(in the rows, 128 means zero)
name the system of each run:
J, seq 1 (10 x 18):
[[154 185 159 115 113 110 143 103 118 142  57 131 149 143 146 111  76 148]
 [144  94  97 167 163 142 173 125 117 131 192  95 102 127 150 144 107  87]
 [ 96 109 142 111 106 140  77 127  94 119 105 206 131 149  95 129 108  99]
 [125 140 158 119 150  95  88 144 173 125 175  72 148 108 159  83 118 133]
 [118 131  73 162 122 133 137 104  67 142 109 116 159 145  75 147 139 184]
 [167 166 184  88 141 152 129 132 110  94 167 152  67 121 147 137 144 129]
 [ 84  65 123 148 112 162 120 148 171 187 116 110 123 155 133 125 172 131]
 [176 186 120 145 115 124 121 132 140  82  60 131 133 104 108  88 124 116]
 [116  99  83 121 151  91 172 158 136 130 186 119 123  90 130 179 154 125]
 [109 152 168  91 115 139 135  96 127 143  69 191 161 158 143 154 115 148]]
T, seq 2 (10 x 18):
[[155 157 152 157 102 180 100 119  95 112  64 137 102 141 115  82 147 137]
 [138 125  96 135 140 131 135 196 164 131 170  82  81  97 123 123 175 104]
 [102 147 126 107 119 123 130 136 145 117  65 190 158 115  89 169 170 156]
 [149 154 142  89 118 128 176 108 171 133 131  99 132 118 215 126 136 132]
 [126  81  74 124  82 112 164 109  92 163 105 152 115 146 104 161 101 103]
 [164 126 199 140 152  97 116 125 143  96 123 158 114  99 142 105  82  87]
 [ 61  99  79 158 140 119 107 152 119 147 162 122 184 118 143 120 109 100]
 [153 201 136 100 142 124  97  99 108 101 128 128 158 158  90 127  81 157]
 [126  70 139 143 151 134 132  95 131 131 209  85 121 139 135 140 155 164]
 [119 129 151 136  86 162  87 129  60 146  82 152 106 147 109  96 144 153]]
T, seq 3 (10 x 18):
[[ 52 122 118 108 128 148  71 168 121 166 161 133 155 151 131 125 142 135]
 [167 184 138 134 138 140 123 101 153 132  89  81 141 175  95 121 117 176]
 [149  84 102 150 117 141 163 103 103  94 170 108  91  99 136 138 189 145]
 [111 137 173  85  92 136  96 175 101 153  92 181  84 123 125 125 148 121]
 [134 140 131 163 168 136 164 160 206 163  94  89 141 131 147 127 126 111]
 [135 139  55 128  96 132 161  94 117  66 109 160 158 107 114 144 143 112]
 [136 124 171  50 114  80 115 128 142 127 176 144 103 108 152 143 103 122]
 [ 89  78 141 177 141 111 140 116 121 190  91 128 168 151 135 134  88 142]
 [168 174 118 162 138 156 132 104  82  79 130 120 123 126 144  87  86  96]
 [ 98  94 109 112 147 120  88 160 132 121 213 133 109 131  81 151 134 107]]
J, seq 4 (10 x 18):
[[146  95 145  97  96 121 139  79 194 100  92 163 130 148 102 151 135 122]
 [129 100 126 143 102  82 155 119 129 124 117 115 144  65 200  87 129 118]
 [121 153  99 136 137  99 159 161  80 179  99 141 132 130 117 157  63 106]
 [125 132 166 135 194 153 131 107 157 100 178 153 143 158 134 157  83  97]
 [ 83  89  98 119  85 146  72  91 105 114 162 126 161 149 143  89 129 129]
 [166 151 148 111 107  73  89 135 101 143 130  88 104 123  88  93  97 162]
 [125 105 161 192 189 136 146 143  99 140 150 117 115 119 108 158 160 173]
 [105 175 132 113 121 206 109 152 106 112 108 162 113 143 148 119 178 120]
 [145 130  99  92 103 129 116 146 217 133 136  77 108 144 101 121 157 116]
 [148  97 121 152 109  87 162  89 135  97  72 146 149  88 102 141 156 161]]
F, seq 5 (10 x 18):
[[147 167  87 106 112 191 165 114 111 144 140  88  99 175 142 147 158 146]
 [174  94 144 100  99 129 130 129 163 116 122 149  50 136  83 141 145  99]
 [113  88 156 160 125 116 127 157 168 121  83 145 131  74 162  99 172 112]
 [120 193  75 132 127 117 164 160 121 144  76 127 167 103 155 123 108 113]
 [142 136 118  98 158 113 168 105 149 113 171 149 137 147 128 186  74  97]
 [ 98  51 155 121  96 130 106  67 117 118 147 163 141 147 155 115 109 114]
 [135 124 125 157 104 101  90 136  91 160 114  81 124 123 137  56  84 129]
 [130 139 111 180 190 114 125 162 101 135 152 109 142 122  64 154 112 146]
 [ 88 150 146 100 152 178  93 125 109  89 174 168 145 142 124 148 169 147]
 [128 134 125  69  77 142 100 113 162 159 134  80 116 167 139 108 161 170]]
G, seq 6 (10 x 18):
[[165 102 143 142 145 114 150 168 186 107 137 117  77  86 114 134 174 106]
 [ 85 142 119 112 114 130 147 162 124 134  79 187 154  91 148 154 177 136]
 [152 192 128  88 132 112 160 116 176 126 107 108 157 125 180 121  90 116]
 [127  70  83 138 109 109 188  81 124 138 140 136 143 137 135 164  97 102]
 [135 105 184 134 113 107 102 114  85 115 114 175 117 108 151  91  73  89]
 [ 84 116 125 172 169 127 103 166 121 183 153  92 162 138 139 108  88 119]
 [139 162 105 155 154 151 102 101  90  85 140 136 159 160  64 130 102 143]
 [121 102 148  90 125 135  78 115 132 102 223 107 100 133 125 127 159 148]
 [119 120 148 126  91 143 112 125 112 172  81 115 108 158  96 122 170 195]
 [184 164 138 157 150 153 156 157 152 109 114  85  84 103 133 111 172 130]]
R, seq 7 (10 x 18):
[[ 96 142 161  95 150 133 114 183 101 135 159 191 107 113 153 149 120  87]
 [ 90 123 140 133 138 144  95 128 206 164  97 113 183 174 125 116 113 131]
 [160 133  63 148 109 125 135  73 108  79 144  89 148 131 105 111 125 149]
 [137 129 159  81 129  97 131 142  69 130 183 155  78 105 122 162 132 150]
 [100 104 203 156 147 154 115 149 152 180  82 140 123 153 143 121 139 143]
 [150 151  68 173 122 174 128 127 147  99 103  93 131 133 124  82 136  93]
 [135 135  86  69 116  93 134 144 132  97 175 149 112 101  92 170 143 117]
 [ 93 112 197 104 130  97 129 108 145 155 103 154 162 120 159 148 141 179]
 [145 137 106 175 117 164 154 108  96 159  98  76 127 147 171  85 110 131]
 [168 121  95 127 133 128 148 148 115 109 158 149  75 128  86 154 101  68]]
R, seq 8 (10 x 18):
[[125  64 142 127  97 140  93 144 104 150 163 132  63 145 110 104 112  80]
 [124 129 156 161 148 102  70 163 151 110  84 148 141 104  66  97 123 122]
 [101 181  95 148 172 140 122 152 128 101 159  96 182 105 134 129 164 161]
 [122 169 106  69 110 163 152 104 109 147 140 135 119 177 122 184 147 164]
 [168  79 183 114 100 135 142  81 165 132 126 113  79 150 146 120 147 141]
 [142  94 118 170  89 114 126 161  94 127  85 130  92  74 134  76 152 105]
 [130 190 115 129 169 102 142 202 151 128 113 139 139  90 126 139 107  90]
 [ 80 121 100 123 159 143 158 104 166 126 144 147 196 148 149 180 132 129]
 [138 125 116  87  70 130 120  51 102 120 137 121 141 165 159 108  96 139]
 [155  75 151 144 120  77 120 131  95 160 154  98  78 120 102 115  92 129]]
G, seq 9 (10 x 18):
[[114 163 100 112  94 160 103 165 160  98  84 152 131 103 142  92 165  88]
 [128 143  94  92 125  61 146 145 197 143 120 103 162 110 111 155 112 133]
 [139 119 144 133 141  97 186  67  94 105 118 161 160 102 162 165 117 163]
 [125 127 142 111 104 151 140 128  82 156 149 131  99 137 204 102  86  88]
 [121  96 120 171 141 135 111 140 152 171 101 124 133 176  85 126  69  85]
 [120 112 132 176 167 117  84 120 128  61 155 137 167  98  99 101 130 118]
 [ 87 154 110  84 116 111  79 146  72 140 181 121 145 126 120 127 141 176]
 [164 156 165 112 142 146 139  95 134 158 127  92 105 182 108 152 124 190]
 [153  78 125 165 113 187 150 111 128 109 137 114  72 127 139 121 188 118]
 [125 135 121 107  89 124 101 199 141 136  83 154  92  99 106 108 157  92]]
F, seq 10 (10 x 18):
[[111 134 151 140 146 121 120 201  80 186 128 139  95 108 148 123 101 102]
 [109 151 125 160 183 175 110 136 178 135 115 128 169 180  95 145 108 115]
 [131 134  80  99 102 140 104  80 136  56 174 117 149 127 120 111 149 134]
 [127  97 144  79  84  55 123 131 105 157 137 119 107 100 123 134 139 178]
 [146 140 200 178 167 145 160 132 107 163  81 128 112 135 151 130 126 160]
 [124 147  72 157 143 209 141 150 115 117 145 121 107 153 132 126 141  76]
 [125 125 109  72 100 104  85 149 186 104 138 152 122 127  73 133 128  95]
 [122 109 162 129 130  76 134  97 167 113 107 118 177  83 162 117 148 174]
 [138 161 101 140 118 131 188 116  49 158 113 120 130 119 171 137 113 149]
 [148 122 147 121 153 153 134 148 126 153 163 148  72 170 108 158  79  74]]
V, seq 11 (10 x 18):
[[147  99  53 149 114 132 179 107 170 133 130  86 133 146 128 138 115  92]
 [141 110 145 107 100  90 128  97  79  84 116 201 122  91 120 134 108 116]
 [ 95 112 170 139 157  97 115 160 138 179 160  99 147 110 189 102 104 127]
 [123 163  94 171 152 163 131 117  97 143  90 130 160 184  87 142  93 133]
 [162 125 128 109 136 137 107 108 134  61 210 122  94 126 117 121 120  97]
 [ 73  69 145 105 101 109  88 131 117 167 137 145 140 135 101 139 163 175]
 [166 193 165 149 147 138 127 128 127 123  86  82 131 123 138  89 138 178]
 [133 123  61 144 139 156 176 159 119 132 162 110  87 122 112 171 164 106]
 [123 131 182  74 107 140 105 129 162 101 100 201 113 130 123 141 147 109]
 [119  96 114 151 106 109 132 122 185 156 108  72 161 113 174  83 139 130]]
V, seq 12 (10 x 18):
[[109 169  77  82 134 132 116 107 150 104 183 117 178 156 131 147 105 122]
 [143  92 144  86  91 114 127  47 114 129 151 122 123 168 117 145 117 174]
 [150  91 181 171 118 129 123 122  73 148 126 102  79 114 143  95 145 164]
 [122 155 127 170 162 154 113 216 103 151 115 127  99 113  97 119 146 111]
 [116 163 109 106 159 153 109 158 208  89 135 142 148 133  93 150 152 101]
 [114 111  92  78  78 118 139  75 166 101 131 122 166 127 143 132 164 151]
 [160 122 145 107  82  85 171  94  95 155  94 113 105 103 164 125 118 165]
 [141 113 162 183 170 136 178 165  99 165 115 139  91 111 154 139 109 101]
 [ 98 135 121 152 155 177  99 165 137 114 121 172 142 140 128 114 106  55]
 [114 127  89  98 109 100  77 111 184  99 151 114 176 137 101 108 100 108]]

runs to name:
seq 13 (2 x 18):
[[112 130 147 150 180 124  88 182 116 111 161 167 120 117  80 136  96  88]
 [ 67 133 127 116 146 147  73 124 163 123 153 123 198 145 134 118 153 156]]
 : F
seq 14 (2 x 18):
[[127 151 142 151 158 103 158 104 125 153  95 133 181 134 162 129  48 118]
 [116  91  92 160 145 147 134  96  94 127 190 119 141 158 143 130  74  83]]
 : R
seq 15 (2 x 18):
[[130 136 166 114 102 121 109 151  91 146 141  98  90  95 178  81 165 158]
 [122 146 104 158 145 145 161 190 116 189  89 125 107 142  93 162 132 126]]
 : T
seq 16 (2 x 18):
[[151 151 102 160 130 140 175  65 100  86 105 119 169 114 160 123 133 156]
 [135 118 105  90 107 116 150 152  72 155 179 137  72 124 142 151 102  93]]
 : F
seq 17 (2 x 18):
[[154 132 152 107 122 168 103  54 129  68 157 131 127 165 125 112 136 148]
 [124  66 124 126  71 109 109 132 102 157 148  94  79 111 137  92 166 143]]
 : J
seq 18 (2 x 18):
[[184 130 157 123 148 152 180 118 134 114 169 103  58 128 150 148 149 128]
 [ 84  74 139 138 101 163 115 161 122 157 100 177  98 133 130 133 173 105]]
 : V
seq 19 (2 x 18):
[[144 189 174  94 175 109 138 177 151 138 148 118 107 107 137 154 136 146]
 [ 98 108 103 152 136 188 162  99 156 144 109 122 159 175 135 162 169 151]]
 : J
seq 20 (2 x 18):
[[ 96 130 136 131 134 208 117 108 169 123 124 123 152 172 159 120 176 134]
 [169 137  73 100  57 123 121 115 142 103 106  96 103 121 106  90 146 120]]
 : J
seq 21 (2 x 18):
[[112  87 155 201 172  93 132 121 135 156 106 117 173 117 128 119  93 137]
 [114 188  96 140 151 157 115 140  51  99 153 148 144 122 143 116 103 108]]
 : J
seq 22 (2 x 18):
[[120 106  82  89  73 136 107  70 170 107 124 118 159 164 110 119 140 135]
 [170 106 143 118  88  62 148  92  99 125 117 104 110  93 129 114 128 172]]
 : V
seq 23 (2 x 18):
[[158  58 147 131 114  93 159  79 128 148 142 112  97 141  99 163 129 165]
 [128 104 176 167 117 141 123 133  69 129  92 160 103  97 169  88 129 114]]
 : T
seq 24 (2 x 18):
[[102 157 130 100  91 181  94 155 109 167 108 115 107 158 135 105 181 163]
 [187 153 114 136 137 134 151 141 196 121 101  75  99 140  81 133 152 132]]
 : G
seq 25 (2 x 18):
[[111  74 136 190 171 112 100 110 173 123 136 109 176 140  90 118 105 124]
 [115 170  96 130 128 144  86 108  51  81 159 134 160 121 113 104 128 150]]
 : R
seq 26 (2 x 18):
[[ 81  90  80 146 125 127 131 167 171 170 119  97 152 128 103 147 177 145]
 [173 202 138 110 121 122 145 100 131  71  72 151 146 108 122 128 130 147]]
 : J
seq 27 (2 x 18):
[[113 123 143 118 101  94  96 186 158 131  87 143 120  72 137  88 152 102]
 [113 179 101 136 166  90 168 159 146 152 101 113 187 105 130 157 117 153]]
 : G
seq 28 (2 x 18):
[[148 154  61 134 144 129 175 112 123 105 146 107 138 131  78 179 154 162]
 [131 122 184  72 116 142 149  94 114 109 151 173 103 127 169 159 156 147]]
 : R
seq 29 (2 x 18):
[[161 103 175 142 138 129 142 145 129  84 121 183  76  86 134 125 136  80]
 [ 67 117 105 139 126 132 128 179 158 171  99 136 163 110 174 111 137  95]]
 : F
seq 30 (2 x 18):
[[111  48 176 125 112 128  87  95 158 144 164 113 122 152 151  98 122 126]
 [128 123 115 185 111 118 101 143  75 152  79  97 133 116  94  79 135 159]]
 : G
